In the data rows, the value 128 means zero.
Some points, each followed by its number:
  177  089  096  146  128  137  133  128  128  122  134  172  128  131  079  177  177  177  177  123  127  177  177  104  158  065  177  128  128  137  079  094  079  079  139  097  128 0
  079  162  196  087  177  174  092  079  177  130  108  154  079  161  079  128  079  177  128  180  156  177  079  091  093  136  079  177  128  110  128  143  079  177  077  102  079 1
  079  093  214  156  079  079  172  177  079  167  136  074  177  171  177  079  128  079  128  121  120  177  177  121  094  148  177  079  079  158  079  179  128  079  153  146  128 2
  177  178  096  156  177  081  225  128  079  090  106  084  079  099  079  177  177  128  128  137  127  177  177  185  178  104  177  079  128  110  128  107  177  177  150  145  079 3
  177  120  132  164  177  088  152  079  128  194  122  152  177  083  079  177  079  177  128  156  111  079  177  214  175  136  177  079  079  141  079  187  128  128  125  116  177 4
  128  165  105  091  128  160  129  079  177  108  017  214  079  155  079  079  079  079  128  181  070  079  128  088  077  161  128  128  177  128  128  080  079  128  084  105  128 5
  177  126  136  131  079  112  143  177  079  128  156  121  177  132  128  079  128  079  079  114  108  128  177  179  153  156  128  128  177  143  079  156  128  079  162  131  128 6
  128  111  127  045  079  152  129  079  177  218  061  195  079  167  177  079  079  079  128  162  162  079  128  081  075  143  128  128  079  095  128  072  079  128  099  142  079 7
  128  062  077  159  177  121  145  079  128  119  177  099  177  111  079  177  177  177  079  105  052  128  128  130  167  105  177  128  079  142  177  172  177  128  134  151  079 8
  128  205  228  080  177  170  099  079  177  176  045  149  079  132  177  079  079  177  177  182  164  177  079  072  049  227  079  177  177  116  177  100  079  177  076  109  079 9
  128  101  061  144  128  100  227  128  079  136  160  116  177  116  177  128  177  177  079  143  098  177  128  149  191  119  079  128  177  184  128  106  177  079  163  163  079 10
  079  082  132  194  177  127  207  128  079  096  165  160  177  090  128  177  128  177  079  121  154  128  128  125  190  069  128  177  079  145  177  123  177  128  135  168  177 11
  079  185  183  068  177  144  089  079  177  203  061  157  079  118  128  079  079  079  079  161  094  177  128  072  050  179  177  128  177  100  128  083  079  128  094  139  079 12
  177  115  135  172  177  166  120  128  079  130  143  142  177  036  079  128  177  128  079  029  107  177  079  147  176  119  177  128  079  078  128  135  177  128  113  130  177 13
Which two points above are nearest to each new point by angle? Their numbers follow each, smallest number first.
  079  138  108  124  079  060  160  079  079  051  127  112  177  136  177  177  079  079  177  182  161  079  177  139  132  162  079  079  128  168  079  143  128  079  183  084  079 2 6
  128  140  243  146  128  093  108  128  128  128  129  119  177  225  177  128  128  079  177  166  064  128  128  053  110  195  128  079  079  171  079  101  177  079  159  079  079 2 9
  128  133  084  076  177  143  110  079  177  127  127  225  079  115  128  079  128  177  177  144  154  128  079  105  121  122  128  177  128  096  128  086  128  128  086  079  079 1 9
  177  120  113  149  128  105  159  177  079  078  115  087  177  144  128  177  177  128  079  144  136  128  177  183  167  100  177  128  079  151  079  156  177  177  142  182  177 3 11
  079  104  088  084  128  163  084  128  128  052  169  098  128  138  177  177  079  177  177  155  174  177  079  116  127  067  177  177  128  106  079  109  128  128  137  183  079 0 1
  079  159  130  137  079  075  150  177  128  108  121  079  177  114  079  177  128  079  177  129  124  079  128  119  157  119  079  079  079  234  128  171  177  079  139  168  128 2 10
  079  164  129  079  177  166  091  079  177  182  082  178  128  153  128  128  177  079  177  172  124  079  128  128  071  140  079  128  177  138  079  096  079  177  107  167  128 5 12
  177  154  153  186  079  095  124  079  079  107  146  100  128  133  079  177  079  177  079  161  135  079  177  179  164  067  177  079  079  136  079  153  177  079  164  113  177 3 4
  079  119  094  145  079  066  146  177  128  120  153  108  177  097  177  177  177  177  128  060  143  177  177  217  179  118  079  128  128  120  079  204  128  128  191  185  177 6 10
  128  068  132  145  177  182  067  177  128  158  120  104  128  098  079  128  177  079  128  093  145  128  079  071  105  096  177  177  128  087  128  091  079  177  108  139  177 0 13
  128  163  114  151  079  106  193  177  128  071  106  103  128  048  128  177  177  079  177  102  090  128  177  168  170  076  079  079  079  153  128  152  079  079  173  148  128 3 6
  177  169  128  069  128  133  082  079  177  063  121  207  128  108  177  079  079  128  128  168  165  128  128  123  058  148  128  177  128  094  177  170  079  177  082  179  128 1 9
  177  122  107  150  177  178  085  177  128  105  138  138  177  066  128  128  128  177  128  084  148  177  128  119  116  081  079  177  177  108  177  126  177  128  108  119  177 11 13
  177  074  179  134  079  078  114  177  128  166  142  140  177  161  177  079  128  128  128  124  122  079  128  133  112  159  177  128  079  157  079  132  177  079  196  144  079 2 6
  177  101  100  162  128  100  165  128  079  149  112  133  128  141  128  128  177  177  128  121  070  128  128  162  149  099  128  128  177  136  128  192  177  128  171  140  177 8 10
  128  110  119  127  079  121  201  177  128  156  180  093  177  113  177  079  079  128  079  105  135  128  128  137  105  166  128  079  079  096  079  108  128  128  164  124  128 2 6
  128  129  204  159  128  067  140  128  128  199  145  117  128  188  177  079  177  128  128  158  093  128  079  141  105  143  128  079  079  185  079  146  128  177  194  169  128 2 6
  079  119  089  103  177  160  088  079  128  053  160  163  079  143  128  128  128  177  177  104  207  177  079  129  122  144  177  177  177  094  177  153  079  177  117  062  128 1 9
  128  108  118  170  079  117  159  177  079  125  174  166  079  106  079  177  177  177  079  123  127  079  128  185  194  093  079  079  079  118  079  153  128  079  156  133  177 4 11
  128  112  090  165  128  151  107  177  128  136  193  191  177  060  128  177  079  128  177  164  159  177  177  198  151  100  177  128  079  123  128  170  128  177  185  099  079 0 4
  079  061  145  162  079  127  164  177  128  121  174  111  128  146  177  079  177  079  128  140  157  177  128  082  085  175  128  079  128  162  177  135  128  128  144  111  177 2 6
  128  068  048  121  128  138  117  079  128  077  156  151  128  188  079  128  079  177  128  113  177  177  079  141  134  069  079  177  128  136  128  102  128  128  069  141  177 1 11
  128  127  135  154  079  122  117  177  128  178  182  131  079  078  128  177  128  128  079  165  161  128  177  175  157  092  079  128  079  116  177  136  128  079  144  230  079 10 11
  128  158  086  138  079  046  158  177  079  097  182  059  128  045  177  177  128  079  128  178  128  128  177  147  179  123  177  079  079  115  128  153  177  079  156  232  177 2 3
  177  129  144  157  079  053  182  177  128  100  161  124  128  180  128  128  079  079  177  068  181  128  128  113  100  142  079  128  079  224  079  107  128  079  143  076  128 2 6
  177  113  150  160  177  130  164  128  079  104  111  158  177  158  177  079  177  128  128  149  134  177  177  145  167  081  079  128  128  079  177  228  177  079  149  139  177 10 11
  079  107  157  126  079  089  136  177  079  109  209  071  177  149  079  128  128  128  177  096  073  079  177  147  166  117  177  079  079  071  128  150  177  079  158  068  128 2 6
  128  118  084  118  079  106  156  128  079  122  137  072  177  188  079  128  177  177  177  092  105  128  177  146  188  119  128  079  177  137  128  144  128  177  136  137  177 3 10
  177  098  107  146  177  161  097  128  128  124  162  072  177  099  177  128  177  079  177  078  114  177  079  135  113  138  177  177  128  066  177  099  128  177  127  165  079 8 13
  079  134  172  160  079  138  175  177  079  109  161  080  079  103  128  128  128  177  128  137  086  128  177  189  178  070  079  079  177  157  128  161  177  079  140  124  128 6 10
